3.580; -2.312; 3.497
2.854; -2.730; 3.961
2.077; -3.133; 3.984
3.752; 1.985; -4.460
1.419; -3.304; 3.882
0.587; -2.046; 2.649
0.000; 1.682; -2.345
5.049; 1.601; -3.522
5.958; 1.389; -2.551
4.539; 1.762; 0.000
0.172; -3.218; 3.406
2.829; 2.204; -4.800
->
5.958; 1.389; -2.551
5.049; 1.601; -3.522
4.539; 1.762; 0.000
3.752; 1.985; -4.460
3.580; -2.312; 3.497
2.854; -2.730; 3.961
2.829; 2.204; -4.800
2.077; -3.133; 3.984
1.419; -3.304; 3.882
0.587; -2.046; 2.649
0.172; -3.218; 3.406
0.000; 1.682; -2.345

0.174; -2.393; 0.839; -4.214; 1.921; 5.088; -5.447
-5.471; -2.606; 2.167; -0.913; 3.583; -4.827; 3.084
0.490; -1.050; -2.046; -6.009; -2.548; 5.283; -3.239
-5.571; -5.379; 3.424; -2.013; 4.193; -4.874; 4.348
3.258; 5.437; -0.919; 4.881; -3.544; 1.397; -0.764
1.279; -1.452; 5.046; 4.726; 1.900; -1.066; -0.427
2.831; 3.819; -1.702; 4.264; -2.284; 1.564; -4.008
2.630; 3.758; -6.078; -4.167; -5.317; 4.561; -1.279
-5.908; -2.466; 0.191; -6.339; 0.950; -1.164; 2.953
->
3.258; 5.437; -0.919; 4.881; -3.544; 1.397; -0.764
2.831; 3.819; -1.702; 4.264; -2.284; 1.564; -4.008
2.630; 3.758; -6.078; -4.167; -5.317; 4.561; -1.279
1.279; -1.452; 5.046; 4.726; 1.900; -1.066; -0.427
0.490; -1.050; -2.046; -6.009; -2.548; 5.283; -3.239
0.174; -2.393; 0.839; -4.214; 1.921; 5.088; -5.447
-5.471; -2.606; 2.167; -0.913; 3.583; -4.827; 3.084
-5.571; -5.379; 3.424; -2.013; 4.193; -4.874; 4.348
-5.908; -2.466; 0.191; -6.339; 0.950; -1.164; 2.953

-1.213; 3.945; -0.512; -0.929; -4.932; -3.147; -0.350; -4.034; -3.361; 2.120
3.051; 0.221; 0.909; 3.172; 0.772; 2.173; 2.927; 0.849; 0.952; 1.602
->
3.051; 0.221; 0.909; 3.172; 0.772; 2.173; 2.927; 0.849; 0.952; 1.602
-1.213; 3.945; -0.512; -0.929; -4.932; -3.147; -0.350; -4.034; -3.361; 2.120

-6.051; -2.329; -4.388
4.599; 5.269; 4.463
->
4.599; 5.269; 4.463
-6.051; -2.329; -4.388

-2.947; -1.700; 2.897; 3.234; -0.779; 3.271; -0.928; -2.093; 3.276
-2.169; 0.352; 3.137; 0.878; 0.643; 4.436; -3.344; -2.193; 3.361
3.186; 1.659; -2.470; -1.644; 0.793; -3.127; 2.736; 2.788; -3.064
0.846; 0.424; -0.464; 0.109; 0.169; -0.267; 1.074; 1.025; -0.457
-1.341; 0.750; 2.431; 0.380; 1.013; 2.552; -2.214; -1.473; 1.899
0.325; -2.350; -1.371; 3.376; -1.885; -2.771; 5.355; 1.691; -1.411
0.533; -0.845; -0.793; 1.753; -0.648; -1.969; 3.309; 1.224; -1.156
-0.189; 3.154; 2.979; -2.283; 2.967; 1.995; -3.854; -1.777; 0.784
1.366; -0.824; -2.394; 1.223; -1.326; -0.691; 3.047; 2.418; -0.616
-1.053; -0.246; 1.777; 1.686; 0.354; -0.094; 0.715; -0.893; 0.300
->
3.186; 1.659; -2.470; -1.644; 0.793; -3.127; 2.736; 2.788; -3.064
1.366; -0.824; -2.394; 1.223; -1.326; -0.691; 3.047; 2.418; -0.616
0.846; 0.424; -0.464; 0.109; 0.169; -0.267; 1.074; 1.025; -0.457
0.533; -0.845; -0.793; 1.753; -0.648; -1.969; 3.309; 1.224; -1.156
0.325; -2.350; -1.371; 3.376; -1.885; -2.771; 5.355; 1.691; -1.411
-0.189; 3.154; 2.979; -2.283; 2.967; 1.995; -3.854; -1.777; 0.784
-1.053; -0.246; 1.777; 1.686; 0.354; -0.094; 0.715; -0.893; 0.300
-1.341; 0.750; 2.431; 0.380; 1.013; 2.552; -2.214; -1.473; 1.899
-2.169; 0.352; 3.137; 0.878; 0.643; 4.436; -3.344; -2.193; 3.361
-2.947; -1.700; 2.897; 3.234; -0.779; 3.271; -0.928; -2.093; 3.276

3.318; 1.046; 1.806; 0.378; 0.473; -0.105; -1.776
-0.964; 1.302; -2.863; 5.488; 0.159; 0.604; 0.481
0.765; 0.254; -3.746; -1.326; -0.123; -3.425; 2.746
0.652; 0.292; -4.010; -1.284; 0.529; -3.697; 2.294
-1.496; -0.855; -0.154; 1.306; 2.845; -1.309; 0.217
-1.711; -2.803; 1.767; -1.328; -0.006; -2.236; 0.395
1.098; 1.082; 1.250; -0.385; 0.927; 1.136; -0.010
-3.845; 3.711; 0.718; 0.683; 5.892; -2.024; -1.856
0.067; 0.552; -0.412; 0.970; 1.021; 1.782; 1.499
->
3.318; 1.046; 1.806; 0.378; 0.473; -0.105; -1.776
1.098; 1.082; 1.250; -0.385; 0.927; 1.136; -0.010
0.765; 0.254; -3.746; -1.326; -0.123; -3.425; 2.746
0.652; 0.292; -4.010; -1.284; 0.529; -3.697; 2.294
0.067; 0.552; -0.412; 0.970; 1.021; 1.782; 1.499
-0.964; 1.302; -2.863; 5.488; 0.159; 0.604; 0.481
-1.496; -0.855; -0.154; 1.306; 2.845; -1.309; 0.217
-1.711; -2.803; 1.767; -1.328; -0.006; -2.236; 0.395
-3.845; 3.711; 0.718; 0.683; 5.892; -2.024; -1.856

2.413; 4.183; 0.564; -1.204; 3.813; 3.239; -2.002; 1.573; -2.623; 1.279
0.649; 2.941; 0.057; -0.203; 3.796; 4.589; -4.368; 1.933; -5.181; 1.201
1.604; 0.409; 3.098; 1.268; -2.043; -2.651; 5.489; 0.862; 5.824; -2.659
2.499; 4.305; 5.312; 2.664; 2.222; 3.385; 1.326; 4.753; 0.504; -3.067
0.648; -1.181; 1.549; 0.616; -2.984; -3.839; 5.176; -0.620; 5.781; -1.902
1.616; 1.842; -3.441; -4.102; 2.484; 0.324; -2.307; -2.344; -2.220; 4.045
-2.223; -2.523; 2.438; 3.728; -2.456; -0.230; 1.250; 1.744; 1.247; -3.417
3.881; 3.456; 1.448; -1.742; 0.914; -1.314; 3.767; 0.113; 3.912; 0.248
->
3.881; 3.456; 1.448; -1.742; 0.914; -1.314; 3.767; 0.113; 3.912; 0.248
2.499; 4.305; 5.312; 2.664; 2.222; 3.385; 1.326; 4.753; 0.504; -3.067
2.413; 4.183; 0.564; -1.204; 3.813; 3.239; -2.002; 1.573; -2.623; 1.279
1.616; 1.842; -3.441; -4.102; 2.484; 0.324; -2.307; -2.344; -2.220; 4.045
1.604; 0.409; 3.098; 1.268; -2.043; -2.651; 5.489; 0.862; 5.824; -2.659
0.649; 2.941; 0.057; -0.203; 3.796; 4.589; -4.368; 1.933; -5.181; 1.201
0.648; -1.181; 1.549; 0.616; -2.984; -3.839; 5.176; -0.620; 5.781; -1.902
-2.223; -2.523; 2.438; 3.728; -2.456; -0.230; 1.250; 1.744; 1.247; -3.417
---
2.381; 3.807; 4.631; 2.363
-4.527; -4.007; 2.450; 4.558
2.883; 4.073; 1.621; -2.094
->
2.381; 3.807
-4.527; -4.007

-4.914; 2.484; 2.690
-4.023; 5.973; -1.783
->
-4.914; 2.484
-4.023; 5.973

-2.983; -4.603
-0.222; -0.807
-1.017; 1.293
-5.449; -3.977
->
-2.983; -4.603
-0.222; -0.807

4.937; 1.845; -0.334; 0.307
0.744; 3.327; -0.334; 2.218
1.044; 4.810; -0.334; 0.709
1.337; 4.347; -0.334; 0.509
1.703; 3.585; -0.334; 0.417
->
4.937; 1.845
0.744; 3.327

0.215; -0.856; -0.595
0.642; 0.696; 1.208
5.111; -3.178; -3.947
->
0.215; -0.856
0.642; 0.696

-2.654; 2.982; -1.065; -5.203
1.358; 0.807; -5.052; -3.823
->
-2.654; 2.982
1.358; 0.807
